Rows swapped in pairs by one turn or mirror: which row each one swaps with:
The rows were stretched afterwards, more along some directions than others.
zof: [ -2 -24  -5 -23 -20  -4  26  26   7  -2  16 -21 -20   3 -24 -18 -11]
tevu: [-11 -11 -18 -33 -19 -26  -3  23 -10   3   1 -10 -40  -1 -10  -2 -38]
vap: [-14  -9 -16 -22  -4  -6   0  -9  -4  -6   8 -25 -17   6  -6  -3 -17]
kopod: [  0 -22  -5 -17 -34 -11  10  10   9  -6   2 -32 -12   4 -23   5 -32]
reloz: [  9   3  -6 -17 -14  -9   4   2 -12 -30 -11 -16 -15 -11   1  -7 -45]
faz: [ 14  -8  18 -12 -26  11  15   0  -4 -18 -13 -10  -7 -10 -28 -13 -15]
Sege: [ -8 -26 -19   3 -19 -11 -22   7   4   4   1  -4 -12 -21  -3 -13   5]
Tena: [ -1 -18   4 -13 -44  -5  -2  16  18  18  -3 -20 -16 -11 -26   9   3]
Nofe: [ -2 -22 -16 -11 -35   2  -9   2 -16  -4   0 -37 -26 -20 -12   4 -38]
tupam: [-25 -34 -13  -8 -25   5   9  12 -19   4  21 -27 -12   1 -29   7  -6]
nitop: [ -6  -7 -11 -33 -28 -41 -10  35  16  -7  -1 -12 -37   3  -7  13 -32]
toba: [-16 -27 -18 -23 -22   4 -14  19   6  16  23 -12 -16 -11 -14   6  -2]
vibad: [ -6  -9   3   4 -33  11  -4  -7 -13  -9 -11 -17 -15 -18  -9 -23 -18]
lidu: [  4 -17   5 -36 -31 -10  15  13   3  11   0   2 -25   3 -20 -12 -10]
meku: [  3  -3   0 -16  -5  -5   4  13   2 -13  -5 -16 -26  -2 -17 -21  -3]
bisat: [-16 -15 -13 -14 -27   2   7   2  -3  -8   2 -13 -31  -5 -12 -14  12]
Limev: [  4 -13  -6   8 -22   7 -23  -5   1 -18  -3 -11   6 -16  -3 -19   9]
nonan: [  2 -15  21 -10 -37  -2   7  12  23  12  -5   0 -10  -8 -22 -10   6]
kopan: [ -4 -14  -6   9 -21 -14  -2  -3   2 -13  -7 -35 -11  -7 -15 -15 -14]
magis: [-16 -34 -10 -11 -18  -1  27   1   4  16   7 -22 -33  -6 -23 -22 -39]
tugi: [ -1 -27 -19 -23 -39  -5   6  10  -7 -10   6 -17 -24   0 -33   8 -26]
bifol: [ -9  -6   6 -18 -39  14   5 -16   5   1  -6 -11  -2  -7  -6  -8  -1]
nugif: [  4 -27  19  -2 -46   1  13  13   8   1  -4 -27 -17 -13 -37 -10   2]
zesez: [  6 -13  -4 -24 -35 -30  -5  32  30   5  -5   6 -23  -4 -26  -7 -15]
Merop: [-22 -22  -8  -7 -21  -4  38  11  -7  -6   1 -21 -31  -2 -10 -22   5]
Donu: [ -6 -17 -27 -20 -14 -27 -13  20   9 -11   6 -14 -22   1  -6  -3 -28]
puvus: [ -3  -7   1 -12 -15 -18 -20  16  15  -4  -5   4 -19 -16  -6 -14   3]
tifid: [ 16  -8  15 -20 -50  -1   0  17  24   3  -9 -21 -16  -3 -26 -10  -1]
Nuto: [-13   1 -16 -17 -12 -16  -4  17  10 -13   1 -16 -34   6 -22   0 -25]
gazop: [-14 -46  -2  -3 -30  -9  15  13   2  -3  16 -26  -6   1 -21  -8 -11]
gid: [  1 -15  25 -13 -40   9   9  -1  12   0  -5 -23  -9  -4 -33  -5  23]
Malin: [  2 -14   2 -10 -24  -7  17  -6   0 -14 -12 -16 -24  -2 -23 -25 -50]
lumu: [-17 -27 -28  -7 -40   1  -7  11  -2  -5   9 -10 -26 -10 -15 -14  12]
basok: [  3 -19   1 -10 -29  -7 -13   6   5 -13  -7   2 -18 -15 -19 -18  13]
Gul: [ -5 -12  -4   9 -21 -11 -13   6   3  -9  -6 -12 -21 -15  -6 -15   2]
Bigil: [-19 -18 -13   4 -14  13  -3  -9 -26 -14  13 -24  -2  -4 -13   6  18]
dulot: [-13  -7   2 -26 -21  -6  22  10   5  -6  -7  28 -11  -9   1 -12  -3]
lopi: [-13 -10  -4 -14 -35   3  -7  24   9   8   5  -5 -28  -7 -22 -13   4]
kevif: [-19   4 -31 -15 -10 -13 -20   9  -3 -10  -2  -8 -37 -14  -5  20 -42]
napi: [ -8 -15   9 -17 -35  18  15 -14   0  -6  -4   3  -5 -10 -14 -10   7]

Swapped with tevu: tupam
Swapped with puvus: nugif
Swapped with basok: gid
Swapped with toba: Nofe
Swapped with bifol: lumu

